In the rows, zero is written as 128.
Named moves, each a turn or a mirror, and the order they were made in; the first pair answered
k_433 (before -> after):
[123 168 114 164 126 165 104 124 146]  ->  [101 143  92  95 108 108 113 150 130]
[116 123 139 132 126 163 122 116  92]  ->  [106 115 128 104 118 144 126 123  87]
[104 157 112 125 123 110 121 141 135]  ->  [109 165 120 146 126 128 117 137 139]
k_462 (before -> after):
[109 138 123 143 115 137 123 129 124]  ->  [112 138 130 148 113 136 122 128 127]
[116 137  80 122 118 177 127 137 121]  ->  [135 132 127 164 137 182 130  98 139]
[133 137 149 113 125 119 156 112 143]  ->  [128 139 127  99 117 115 156 129 131]
[129  93 165 107 144 103 147  98 102]  ->  [117  95 134  83 134 103 144 115  95]
k_120 (before -> after):
[126 169 128 144 107 173 120 134 131]  ->  [139 146 131 129 119 186 137 115 107]
[133  93 150 128 136 125 127 106  82]  ->  [100 128 115 116 109  92 105 151  99]
[ 94 173  92 141 104 140 105 174 122]  ->  [140 144 159 188 139 175 124 103 123]
Pairs:
Between the rows of a pair lie 2 to 3 moves.
[145 129 138 131 129 109 145 116 158]  ->  [144 145 132 144 127 121 137 121 163]	k_120 k_120 k_433
[124 147 149 157 150 160 110 147 131]  ->  [120 133 174 149 147 116 111 138 142]	k_433 k_120
[ 69 113 109  76  68  86  98 156 146]  ->  [ 96  94 194 128  89  74 105  96 181]	k_462 k_433
[144  95 138  91 153 136 155 131  99]  ->  [129 163 120 153 142 170 118 164 129]	k_433 k_120 k_433
[104 132  63  73 120 139 127 162  91]  ->  [ 83 156 118 105 103  60 100 159 153]	k_120 k_433
[158 126 178 126 127 113 130 112 181]  ->  [127 143 137 101 106  91 118 157 182]	k_120 k_120
[135 145 138 143 138 160 121 138 122]  ->  [126 147 156 147 128 121 113 136 141]	k_433 k_120
[100 130  89 113 117 155 124 160  85]  ->  [ 95 167 111 155 110 148  98 162 126]	k_120 k_462
[ 76 149 122 112 109  85  94 158 117]  ->  [ 77 165 108 132 111 120  87 164 115]	k_433 k_462 k_433
[124 102 156 168 117 187 125  87  67]  ->  [ 97  94 100 102  97 157 129 131  41]	k_120 k_462 k_120
[130 109  58 105 139 179 141 117 117]  ->  [147  78 133 115 153 123 156  66 141]	k_462 k_433 k_462
[179  88 163 138 154 119 149  69 148]  ->  [142 147  51 132 129 184 125 155 121]	k_120 k_433 k_462
[160 124  91 109 145 176 159 130 113]  ->  [165 115 107 115 148 176 162 118 114]	k_120 k_462 k_120
[130 115 185 146 134 134 114 101  81]  ->  [107 114 138  94 118 108 113 140  66]	k_120 k_462 k_120
[ 90 151 138 115 146 113 126 151 131]  ->  [ 91 140 127 100 147 123 135 152 115]	k_120 k_462
[119 132 110 115 131  56 148 169 139]  ->  [117 131  89 101 131  68 153 173 124]	k_120 k_462
[121 155 149 205 132 180  97 127 132]  ->  [142 100 126 144 144 203 137 106  73]	k_120 k_462
[146 125 189 165 138 101 131 101 146]  ->  [151  80 137 100 141 135 162 108  81]	k_462 k_120 k_120
[ 66 115 183 130 120  72 105 120 138]  ->  [ 46 151 106 120 107 129  91 172 113]	k_462 k_433 k_462
[146 135 128 162 144 187 128 112 120]  ->  [150 102 173 137 148 119 143  85 128]	k_433 k_462
[ 96 126  74  79 103  97 121 158  97]  ->  [120  85 103  67 125 104 149 117  80]	k_462 k_120
[120 160  98 141 103  78 119 138 143]  ->  [133 132  70  99 110 107 140 137 101]	k_120 k_462
[ 79 130 139 110 107  72 104 147 128]  ->  [ 75 134 124 107 104  82 101 158 124]	k_462 k_433 k_462
[106 144 130 126  99  84 113 156 150]  ->  [114 145 147 144  99  87 110 144 160]	k_120 k_120 k_120
[123 117 117  93 125 132 125 148 107]  ->  [143 107 155 126 140 147 132 113 114]	k_120 k_120
[160 123 166 113 127  42 158 101 228]  ->  [177 175 148 197 141 155 139 102 232]	k_462 k_433
[150 115 141 140 121 173 121  96 117]  ->  [118 150 142 147 101 120  94 130 156]	k_433 k_120 k_433
[113 177 124 128 113 124  95 130 116]  ->  [114 161 110 104 114 123 103 133  97]	k_462 k_120 k_120
[112 121 126 119 117 114 123 136 109]  ->  [115 139 124 143 114 136 112 137 118]	k_433 k_120 k_120
[ 99 137  87 101 113 166 135 165  80]  ->  [138 111 141 140 140 193 151 106  82]	k_120 k_120
[118 150 125 185 138 135 105 183 154]  ->  [130 130  93 162 147 181 122 179 117]	k_120 k_120 k_433
[144 130 181 172 130 110 124  95 157]  ->  [128 168 116 183 123 178 109 138 137]	k_462 k_433
[132 108 141 117 144  92 148 106 138]  ->  [113 142  84 117 129 123 132 149 126]	k_120 k_433 k_462
[ 96 128  94  84 111 126 113 170 100]  ->  [ 89 130 142 105 108  72 101 155 141]	k_120 k_433
[120  99 105 107 139 131 124 143 117]  ->  [129 114 108 136 143 161 119 139 116]	k_433 k_462
[106 148 104 134 113 134 117 146 132]  ->  [122 150 125 160 120 155 116 123 136]	k_120 k_462 k_120
[141 117 149 116 130  61 137 126 182]  ->  [146 103 149 111 131  63 148 119 174]	k_120 k_120 k_462
[159 125 169 155 142 110 154 110 172]  ->  [174 117 139 151 152 170 163 112 139]	k_120 k_433
[106 124 119 119 109  96 114 143 124]  ->  [131 100 119 117 128 143 134 120  97]	k_433 k_120 k_433
[101 172 139 174 108 146  87 133 138]  ->  [ 81 165 114 128  95 122  89 161 125]	k_462 k_433
[119 141 143 158 109 140 106 128 137]  ->  [125  99 132 102 113 122 129 124 103]	k_433 k_120 k_120
[139 132 113  99 141 102 151 142 126]  ->  [146 166 118 151 146 143 134 135 138]	k_433 k_462 k_120
[105 157  97 110 109  76 103 176 162]  ->  [117 148  54  95 116 138 114 178 120]	k_433 k_120 k_120
[171 177  99 191 135 159 129 149 195]  ->  [154 162  37 120 119 148 141 188 156]	k_120 k_120
[143 144 159 144 142  68 119 108 215]  ->  [117 132  88  73 124  53 126 153 179]	k_120 k_120
[158  88 155 111 135  98 172 102 156]  ->  [162 140 146 177 138 153 144 114 176]	k_120 k_433
[176  79 135 113 144 110 137 102 116]  ->  [157 137 148 170 131  95  98 126 162]	k_433 k_120 k_120
[147 112 114  94 151 127 181 133 124]  ->  [129 136  94  94 137 124 171 158 131]	k_120 k_120 k_462
[ 97 152  95 140  94 181  80 145  94]  ->  [ 87 109 108  77  83  96  96 143  94]	k_462 k_433
[127 104 184 144 125  54 145 125 131]  ->  [136  72 159 110 130  77 165 120  92]	k_462 k_120 k_120
